In the data rows, the value 128 means zero.
Each group lies on its own hidden line, plane or larger flat surface, and each surface passes through zero.
Here is the table:
[160 156 126  88 106  60 138 124 129 193 176 141]
[118 132 203  50 124 127 178 144 107 112 152 127]
[145 101  72 127 182 152 185  88 134 149 150 170]
[143  85  48 148 179 125 163  81 129 134 163 159]
[165 159 108 110 104  59 130 121 146 201 171 151]
[128 107 168  78 166 155 102 142  79 119 121  57]
[114 158  66 174 104 139 113  84 190 173 137 142]
[104 160 192 114 107 186 116 163 127 101  62 140]
[109 161 178 122 110 180 108 165 135 100  58 134]
[123 113 196  55 143 103 146 140  84  93 151 106]
[151  97  89 111 152  72 158  93 114 151 211 119]
[166 157 124  93 111  50 136 125 128 195 176 142]
[122 100 198  66 147 124 143 147  84  72 137 100]
[146 101  76 122 186 160 189  90 137 154 145 170]
[114 140 216  57 124 147 169 141 110 101 140 127]
[113 149 212  67 120 158 159 153 113 100 119 131]
[141 106 186  77 152 119 140 169  75  84 128 107]
[140 106 142  77 142  81 179 103 108 136 208 127]
[124 105 199  55 144 116 141 145  85  86 142 109]
[ 92  93 148 149 155 197 123 141 114  63  82 114]
[151 156  60 173 107 108 113 108 171 193 127 157]
[163 162 116 102 104  55 131 123 147 200 179 148]
[129  78  62 171 150  78 104  90 129 109 156 132]
[141 114  51 201 132 116  83 114 147 144 109 132]
[119 110 196  59 146 115 143 151  79  75 140 101]
[132 146  57 194 115 144 107 108 172 177 108 154]
[118 153  69 180  92 125 126  94 186 160 134 162]
[111 155 217  66 122 153 156 154 115 103 130 125]
[140 118 189  49 133  83 148 142  90 110 165 115]
[119 110 197  63 140 109 145 148  83  76 140 107]
[155 149 140  72 114  55 141 128 119 171 181 133]
[114 147  85 156 124 169  84  84 168 177 125  92]
[ 88  97 139 155 144 195 126 136 117  55  90 108]
[100 102 188  91 148 160 139 143  87  55 114 105]
[107 154  71 172 110 157  93  84 177 184 130 110]
[153  95  67 133 150  68 148  87 122 156 195 122]
[109 145  92 147 137 182  78  86 157 179 126  76]
[141  92 111  95 150  79 170  94 110 142 206 120]
[150  98  65 147 148  78 127  93 130 160 186 122]
More rows, each followed by its group:
[161 161 126  99 110  56 129 120 136 191 177 148] A
[109 145 168 139  74  85  58 160 126  95 117  93] B
[123 130 195  48 130 121 182 127 102 118 179 123] C
[151  95  46 168 143  84 120 100 131 155 163 133] C
[112 151 215  67 116 157 158 148 116  99 115 131] C
[112 104 100 167 106  57  56 113 126  98 147 104] B
[125 147  84 185  95 106 147 109 189 149 136 189] D
[144 103 138  82 148  78 179 101 110 138 205 120] C
[117 147 104 194 109 165  75 149 148 122  55 134] C
[107 100 186  91 148 162 135 140  90  57 116 102] A
[137 151  60 191 110 137 116 118 176 186 111 150] A
[122 134 200  53 132 125 176 140 106 112 157 128] C
[133 135  98 168 100  83 177 130 161 126 133 207] D
[124 143  82 179  93 105 149 114 183 140 130 193] D
[153 104  72 122 190 155 189  95 134 152 145 166] B
[117 176 205 102  82 142 110 176 126 133  97 101] B
[126 116 195  53 133  99 144 148  85  98 161 109] A
[110 167 199 121  71 112  77 169 132 110 100  92] B
[145 103  42 189 136  94 102 102 140 154 142 126] C
